arr =
[[ -2  17 108   7  21 -21]
 [ 20 -11  50  55 -16 -21]]
Rows and columns are counted from 1.
row 1 col 1 -> -2
row 1 col 3 -> 108
row 2 col 2 -> -11
row 1 col 4 -> 7
row 2 col 1 -> 20
row 2 col 5 -> -16

X =
[[23.6, 6.6, 9.3, -13.9, -7.0, -21.2, 2.6, -4.7, 4.8, -2.3, 4.5, 23.7, -15.5, 27.9, 0.3],
 [7.6, -13.5, 6.0, -14.6, -10.7, -12.6, -10.5, -18.3, 1.1, -19.1, -18.8, 4.4, 2.8, 5.3, 6.4],
 [-17.1, -11.4, -3.1, 9.3, 4.4, 18.2, -5.6, -2.4, -1.1, -5.3, -12.2, -19.0, 21.1, -22.9, 6.6],
 [24.4, 3.2, 10.6, -16.3, -8.8, -22.7, 0.2, -8.5, 5.1, -6.5, 0.0, 23.7, -13.6, 27.8, 2.2],
 [22.8, 8.1, 8.8, -12.2, -5.7, -19.8, 3.8, -2.6, 4.7, -0.2, 6.6, 23.2, -15.8, 27.3, -0.3],
 [21.3, 18.1, 8.1, -1.6, 2.7, -10.4, 12.3, 10.0, 6.7, 13.0, 19.6, 23.5, -14.9, 27.1, -1.3],
 [-19.0, -10.3, -4.1, 11.6, 5.9, 20.7, -4.6, -0.2, -1.4, -3.2, -10.5, -20.6, 21.8, -24.8, 6.0],
 [-14.6, -18.3, -0.9, 2.6, -0.8, 12.7, -10.9, -11.2, -1.1, -14.6, -21.6, -18.1, 22.7, -21.7, 9.3],
 [9.0, -14.3, 6.8, -15.9, -11.5, -13.9, -11.1, -19.7, 1.5, -20.5, -20.0, 5.4, 2.9, 6.5, 7.1],
 [-10.7, -19.3, 0.6, -1.8, -3.6, 7.4, -12.3, -14.5, -0.8, -17.6, -23.6, -14.5, 19.9, -17.3, 9.4],
 [19.4, 22.8, 7.3, 4.2, 7.2, -4.8, 16.2, 16.4, 7.4, 19.5, 25.7, 22.5, -13.7, 25.7, -1.8],
 [3.3, 26.2, 2.5, 23.4, 20.0, 19.4, 21.7, 29.9, 7.6, 31.3, 32.3, 7.4, 1.4, 7.1, 0.2],
 [21.0, 25.2, 8.1, 5.4, 8.4, -4.3, 18.1, 18.6, 8.3, 21.8, 28.5, 24.4, -14.3, 27.7, -1.7]]
Rows and columns are counted from 1.
(1, 1): 23.6
(3, 2): -11.4
(8, 1): -14.6
(9, 15): 7.1
(3, 4): 9.3
(5, 13): -15.8
(13, 10): 21.8
(13, 2): 25.2
(2, 12): 4.4
(8, 2): -18.3
(6, 2): 18.1
(4, 6): -22.7
(7, 11): -10.5
(8, 5): -0.8
(3, 13): 21.1
(9, 8): -19.7
(12, 5): 20.0
(13, 5): 8.4
(8, 13): 22.7
(8, 7): -10.9
(13, 12): 24.4
(12, 6): 19.4
(1, 4): -13.9
(5, 1): 22.8
(6, 11): 19.6
(5, 10): -0.2
(6, 6): -10.4
(1, 14): 27.9
(12, 8): 29.9
(13, 7): 18.1
(10, 8): -14.5
(6, 10): 13.0
(11, 3): 7.3
(12, 2): 26.2
(9, 11): -20.0
(9, 10): -20.5

M =
[[-37  28  58  82   0]
 [-31  48 -58 -81  55]
 [-47  25  79  32  -2]
 [-62 -60 -25 -18  52]
 [-35  28  70  62 -39]
 [  9  72 -86  -2 -63]
 [-14   4  53  61  -3]
 [-43 -78 -49 -83  52]
 [-13 -66 -12 -71 -13]]
Indices start at 1.
row 1 col 1 = -37
row 8 col 4 = -83
row 6 col 2 = 72
row 5 col 4 = 62
row 8 col 2 = -78
row 1 col 3 = 58
row 9 col 3 = -12
row 3 col 3 = 79
row 4 col 3 = -25
row 3 col 5 = -2
row 3 col 2 = 25
row 9 col 5 = -13
row 9 col 2 = -66
row 9 col 4 = -71
row 7 col 2 = 4
row 7 col 3 = 53
row 5 col 3 = 70
row 9 col 1 = -13
row 4 col 1 = -62
row 6 col 3 = -86
row 2 col 1 = -31
row 8 col 5 = 52
